Rows are one point carried round by a steady rotation, each followed by how many steps it has turned.
The counts run from 0 to 502.
[ 22  31  17   7   3  21 -21  -1  10  18   6 -27   3  22  22  15 -14  23
 -11   0   3 -17  -9  -8   9  -5  23  11   5  -4  -2  19   3   2  -5  32
  15  -9   7  -9  12  15 -40  -4]
373
[ -8 -17  -1  -6  15   9  14  26 -24 -22  -1 -16   6  17  20   1 -11  26
  -4  30  -1   0   7  18   6 -12  10   6 -15  -5  22   4 -32  -9 -17  19
 -16 -20  -1   8 -21   6  17  27]
128
[  6   1  10  -4  15  16   2  18   1   8 -17 -19  21  13   0  10  17  31
  16   5 -10  13   0 -13 -16 -10  22 -13  -2 -10  37  15  21  -6 -14  36
  13 -19  23 -10  10  -9  -4  13]
371
[ 15  -6   1  21   5  20  -7  13  -1   0 -16 -22  -3  -2   5   2   3   6
  16  33  19  24  14   4   6   1  26  -7 -19  -1  25   6   6  32 -25  38
   1  -6   5  19   4  -7 -16  14]
211
[ -5  15 -19   4   2   6  -8  17  -7   8 -12  26  18   9 -19  -8 -22  22
   9   2  -7 -13 -15 -18  -1 -11  16  25  -5  11  19   4 -17  -1   0  23
  14   2  -9  -6  17  36 -11  18]
157
[-26   7  13 -19 -11  15   5  19   3   1  -6 -16 -13   6  11  11  -9 -20
  15   4  -8  21  39   9  -7  22   9 -43 -11 -12  27  11  -1  15   9 -20
   4   1   1  11  -9 -11  25   0]
431
[ 23  42   3  12 -17  22 -25  11  19   1   5 -17   0  12  -3  -6 -28  -5
  20  -4   4 -18   0  -8 -14 -16  -4   1  11 -10  16  20  13 -11   4  26
  18  -1 -14  11  11  18 -10   2]
225
[ 32  -6  -4   0  10   6  -3  -3   0  -5   2  10   2   7  32   6  15  17
 -23   4  -6   2 -25  -7  27 -18  21  15 -16  -7  31  24   1   5 -29  -3
 -20 -17   4  -2  -4  19  -8   4]
290
[ 21   8  -4  16  -5  26 -14  11  -1   7 -10  -6 -13   1  21   7  -7   9
   4  18  10  10  14  -9  22   9  30   7 -23  14  12   9  -1  36 -22  21
   6  -7   4  12   4  17 -27   7]
212
[-11  27  35 -16   6   3 -18   6   0  -2   7 -51 -14   5  47  10 -20   1
  -1  14 -17  -1  25  15 -15   5   0 -12  -4  -6   1  14 -12 -13  13  -3
  -2  -5  -7  -1 -18   1 -20  -8]
121
[-20  -5  -1   3  -1  23  15  12  -2   3 -10  22 -19  27 -11  23   9  23
  20  -3  18   8 -11 -33   3  29  18   2  -1   4  17  -3  13  14  -2   5
   6 -16  -3 -20  23  12   6 -17]
471
[ -5  19  -6   7  11   5 -12   6 -19  13  -9 -14   5   8 -16  -4 -21  -8
  19  -4  27  -4  12   1 -17  -5   0  -5 -11 -11  28  -2  12  -4 -16  33
   3  22  -1  19  49  22  -9  12]
386
[-39  -2 -11 -14 -14  -3   1   4   8 -13  -1  17  31  -4  -7  27   2  11
   4 -10 -27  32  18 -23 -10   3   5  -5 -20  13   9  20  -3 -13  12  -7
   2  -2 -19  -9 -13   7  24  -7]
339
[  5  22 -14 -22 -17   9  12   6   3   7  -1  16  41  11  -5  -7 -13   9
  -7 -20 -40   2 -17 -17 -12 -15   5   9 -18   0  13  28  -7   1  10  14
 -15  18  -1   6  21  25  19  -9]
263
[ 21  13  -5  -8 -14  22 -20  11 -11  -6 -16  -1 -23 -11   4 -13 -30   6
   6  20  16 -14 -14 -20 -13  -2 -13  26 -10   7  14   8  -5   6 -21 -12
 -32   9  -3  14  23  28  -6 -25]
319
[ 25  14 -25   5  11  21 -16  11  -3  -2   8   8  -1  10  12  -3 -15   3
 -22 -13  18 -24  -2 -23  20  -1   1  30  -5  14  24   5   3  23 -18 -15
  -1  12 -12   9  21  40 -22 -16]
467
[-21   5   1  13 -13 -13  -2  -3  10   8 -33  25   0  -7  -6   4  -7  10
  14  14  -3   3 -21 -24  10  -1  16  11  -6  17  32   1  12 -11   5  10
  12  -4 -27 -27  21  21 -32  -3]
80
[-14  23  11  -3  17   1 -18  30  -6 -14 -12 -10   4 -20  14   6 -17  -8
  -2   4   3  -2   1  31  18   8  44  -6  -6  12  10  11 -21  13  -3 -11
  25  10   4   0   8  -3   0  18]
200
[-24  -4   7  -1 -23   7   7  13  10   1 -29   0  -5   8   4  19  -3 -14
   5  19  -7  26  31  -4  12  21  15 -34  -7   2  31  10  -1  23   4   3
   3 -11 -10   1 -29 -11  15   0]
432
[  2 -10  10  12 -27  -1  18 -24  11  21 -24  13  30  18  -7  24 -21 -12
  12  -2   7   5 -10 -19  25   4  10 -16 -15  -8  15  19   8  17  20  16
 -30   8 -10   3  -7  -2   1 -11]
180
[-15   9 -13 -11  20  -6 -10   8 -21   9 -30 -22  53 -15 -21   4  -6 -14
   7  -4  -4   1   6 -12 -16   1  20  -8 -17   9  17   7 -10  10 -13   2
  -2  33  15   5  16  11   3  11]
492
[-27   3  15  -3  15  -6 -16  21  16 -29  -2 -30  11 -12  13  32   7   1
 -16   8  -6  12  18  18  20  15  28 -14  13  10  16   5  -5 -10   3  -1
  24 -14 -14 -13 -30 -15   5   4]
123
[-14  -1 -10  10  -5  14  -4   3   9   8  -5  -4 -31  21  20  22  -1  23
 -10  22   6  26  29 -12   8  24   3  -5 -17  -1  17  13   6  13 -19  21
  14 -26  -8  -7  -2  14 -15 -11]
135
[  6   0  -4   7 -22   5  -6  -2   9 -13 -21  -8  19   3 -12  17 -45   2
  -6  16   7 -10 -12 -16  15   3   4  14 -13   2 -10  27 -31   8   3  19
 -21  14   0   7 -20   0   6 -17]
20
[-33 -18 -22  12 -13   4   5  16 -14 -12  -9  13  10  13 -22  23  -8  29
  11   9  -1   4   5 -19  -2 -10  -3  15 -13   2  18   1  -7 -26 -15  22
  -1 -24  -9  -6  -8  29  15   7]
234
[-16  12   1  23  -2  -7  -7  22  29 -29   6  -5  20   0   5  29 -10  -7
 -17  -2 -10   9  11   9  25  15  28 -10   1   7  17  23 -12  -8  11  12
  23  -8 -16 -13 -17 -14  12   4]
124
[ -1 -10  19  -2  26  16   5  23 -18  -3 -15  -7 -30  16  23  -8   3  16
   5  17  24  -6 -20  -8   0  29  11   2  12   1  36  -7   5   4 -16 -13
  -3 -12  -1 -20   4   4 -14 -11]
67
[-10 -12   7 -23  -4  31  -7   7 -14  -4  -6  -6  -7   1  10  14 -19  40
  -6  31  10  14 -10  11  35  -3  17  -9 -27   8 -11  25   0  23  10  -7
   8  -4  21  -3 -13   1   9   4]
427
[-29 -12  10  -9  -5  19   8  10 -17   7 -33  10 -15   8  -9   1 -20  28
   4  22  18   5 -37  -6  17  12  17  -4  -9   7  12   6  -1  23  13  -9
   7  12  19 -19  11  -1   0  -9]
173
[  6   7  10   6   8   3   9  32  -5 -19  -2 -17   4  21  13  -3 -26   6
  -3  20  -4  -3  13  23 -17  -7   7   2 -12 -23  25   7 -42 -19 -16  23
 -26  -1  -9  20 -10   7  21  12]
127
[ -8   2  18 -13  15  -5   2  -1 -16  -7 -16 -14   2  -5  25  10 -23  16
  -6  22  17   4 -22   8  13  25   6  17 -19  14   2   7 -10  11  15 -15
 -31  24  -6  -3  32  -9 -23 -27]
496
[-21   4 -10  20 -18  -2 -11 -12 -14  -2   7   0  -9   9  -2  33 -17  -6
  13   4  26  -3  20 -27  16  16   2  13 -18   9 -17  -5 -14 -10 -19   9
  -6 -22 -20  -1  -3  36 -16 -14]
312
[  0   4  -4   7 -12  -9   0 -14   3  -8   2   4  32  -6 -16  26 -15   8
  14 -14  12   5 -24 -24  -6 -11  -4  15 -16   0   4  20  11 -33   0  11
 -20   5  -5   4  35  10  15 -16]
87
[ -8  19  21 -14  -6  17  -9   6  -5  -4  13 -25  -4   4  17  10 -25 -24
   5  -7   4  10  30  22  -5  19   6 -34 -14  -6  13  13   7  17  13 -23
   2  18  -5  22  10  -6  15  -9]
430
[-14  -1   4 -13  -8  -7 -10 -16  -2   4 -37  -4  -2  -8  11   7 -20  14
 -24  28   4  13 -22  -1  11   6  -4  16 -18  11  11  15  -1  -5   2   0
 -20  20  -3   0  31   6 -28 -33]
495
[ 10  11 -18  14   9  -1   4  -4  -8   7   7  -4  -3  37  17  25  -4   9
 -19  -8  12   3  27 -19   0  -2  -7   7 -14 -21   8  13  -5 -13 -25  22
 -29 -25  -5  12   1  32  -1 -13]
59
[-32 -13  -2 -20  -3   0  18  -3  -8  10 -23   8  21  10 -10  20   5 -16
  18  -9   7  13  11 -17   3  10  11 -43 -13   2  24   8  10   9  10 -26
  -7   4   1  -4 -13  -1  25   6]
178
[ 11  -3   1 -11  -5  13   9  13  -1   0 -27 -23  28   7   5  -4   2  -6
  17  13 -30  12  18 -10 -24   8   7 -11 -21  -7  39   6 -17  32 -12  16
 -25   9   8  12 -10 -15  14   7]
34
[-42  -9  12  18   0   1   2   7 -19  -5 -11   5 -13  -5 -15  28  -7  11
  36   7  33  19   6   0  -5  21  11 -13  -7  10  11 -14   8 -12  -6  24
   4 -11 -17  -1  29   8   3  12]
310
[-23   6   2 -14 -21  -7  12   2   7 -10 -11  19   4   2   5  24 -13  -1
 -26 -12  -4  15 -10  -8  12  10  10 -14 -15  -9   6  35  -1 -10  -4 -29
 -20   6   2  -3   8   0  31 -29]
500
